Each path below is one point turned by a fixed rotation once a step. After each direction that follows a path, write how fast that rotation turns it, in degrees per step (0 if it stays still).
Each turn is a multiple of 5 degrees from 10 to 175, or 0.
Each row of a path follows its step; steps can be skipped.
path 1
step 0: [ 20   7   4  17  25  20 -11   5  -9 -12 -16 -10  -2 -14   4  -8   4 -42
   6  -9  -1  28 -10  24  15  35   9 -12   3  -1  -6   0   0  -6   0 -19
  -2 -27  13  10 -14  26 -22   5 -15 -13  24 -10]
step 3: [-22 -24  12   7  13  -5 -24 -27  18 -11  11 -12  14  -7  13 -13  15 -10
 -15 -15 -12   5   4  -6 -17  49 -20 -14   4  -5  13  -7  -1   9  34 -40
  -4   1  11   0   4   1  -7   7 -13  -2  -3  10]
step 6: [  4 -16  28  14  25  12   5 -23 -36 -14 -23   3  11   0  -2   0  29  -5
  35  -3   1  -7   2  -6  -9  38  10   4   5   8  -6 -23   1  -6  -1  -2
  29  18  18  -4  12   8 -15 -13   8   0  -3  20]
step 8: [-16   1   7  -7  18  -5  -9 -18  11 -20 -23  -2 -13  -1  -5  -9  16 -11
 -12 -23  -2  48  -1   0  -4  53 -11  -8   9   1  -1   5  13  26  20 -13
  22   7 -10  -3  -1  -3  -7  20 -16   4   4   3]
step 10: [ 11 -33  16   6   3  13 -17  12  10  10 -16 -17  16 -28  -8   3  34 -27
  -4 -20  -5   9 -19  19  -3  29  21  -3 -22 -13  -4   6  11  -8  12  -9
   1  -5  37  -4  -9  10 -16  -3 -14  -5  -2 -14]
step 12: [ 10  -1   4   2   6  16 -13 -21 -10  37 -16 -23  -6 -35  12 -17   3   1
 -10   1   8  14  -8  -2 -19  19   1 -26   1  -9 -20 -38 -19  28  18 -28
   5 -13   8   1   5  -9  -7  -2   1  11  -7  21]
step 15: [ 10 -11  30   5  15  17   8  -8   0  37 -43   7  11  -4 -24   7  25 -19
  -1 -22  -7  -1 -10   3   1  44   8  -5 -11  -4 -14  17   3 -16  15  -3
   8   2   9   8 -15 -18 -12  18  -4  -5  -3   4]
step 17: [  1  -4   1  -5  12  36 -16   7  -1  -2  -6 -21 -14  -6   8 -17  36  -5
   8   0  23  13 -14  -9  -5  39  12 -16  10  -9 -10 -37 -11   6   9  -9
  26  -8  13  -8  20   3 -19  14   2   5 -21  15]
step 20: [ -9 -28  14  28  17  12  -1  -4 -22  17 -29  -8  27 -14 -24 -10  12  15
 -10 -34  -9   2 -20  16 -25  26  24  -4   3  -2  -6  -1 -12   5   0 -23
  -6  -1  19  -4 -13 -16  -2  14   6  -3  -7 -12]
step 23: [ 36  -7  15  17  13  19 -13 -45  -2  11 -14  -1   7 -22  -1 -17 -12 -18
  -3  -1  11  14  -6  -9  10  26  -4 -13 -23  -1 -17 -12  13  28  -7 -10
  18  18   9  21 -22   8  -4   5  -6  14   0  -2]
Directions:
[  0   1   3   4   6  -5  -1  -5  -7 -10   1  -5   1   1  -3   1   9  -4
  -4   4  -1   1   4  -5  -6  -3  -9   0  -8   0   4   5   2   1  -6   0
  -5  10  -2   1  -5  -3  -4   3   1   3   0   0] : 145
[ 1  4  2  2  0 -3 -3 -1  7 -2 -7  8  2 -6  2 -4  8  3  1 -6  8 -1  4  0
 -9 -1 -6 -8  4 -2 -2  6  1 -8  0  5  2 -2  2 -6  8 -5  4 -2 -4  1 -2 -2] : 155
[  3   4   3  -1  -2  -2  -7   0   3   7  -2  -1  -9   4   0   3   1  -4
  -6   3  -3   2   2   4   2   2  -5   2   4   5   1   0  -2 -11   7   2
  -3   1  -7   6   2  -2  -7   1  -2  -3  14   0] : 100
[ -2   4   5   1  -1   1   1  -6   4   7   5   0  10   1   6   1  -8 -10
  -2   5   2 -10   3  -4   3   4  -6  -6  -2   1  -2   5  -5  -3   0  -4
   0   0   4   5   0  -4   2  -1   1   2  -4   9] : 35
[-7 -2  3 -6  2  3 -1  3 -1 -1  5 11 -4  3  8  4 -1 -7  4  0 -3 10  3  8
 -2  1 -6 -1 -3  4  2  7  5  7 -2 -3 -1 -2  6 -2  0 -1  1 -7  0 -4  4 -2] : 135
[ 2 -5 -1  7 -1  3 -4 -3  7 -3  9  0  1 -2  5  3  0  5 -6 -6 -1  6  2 -5
  5  2 -7 12  6 -4 -3  1 -4  4  1  3  3  2 -2  3 -5 -9  7  0 -5 -1 -1 -1] : 70
[ -9   3  -4  -2   0  -1  -9  -1   2  -1   4  -2  -3   0  -3  -1   3  -3
   5  -4  -5   1   3   6   0   1  -2  -5   4   5  -2  -3  -6   1   1  -1
  -2  -7 -11   0  -5  -2  -1  -1   2  13 -11   0] : 80
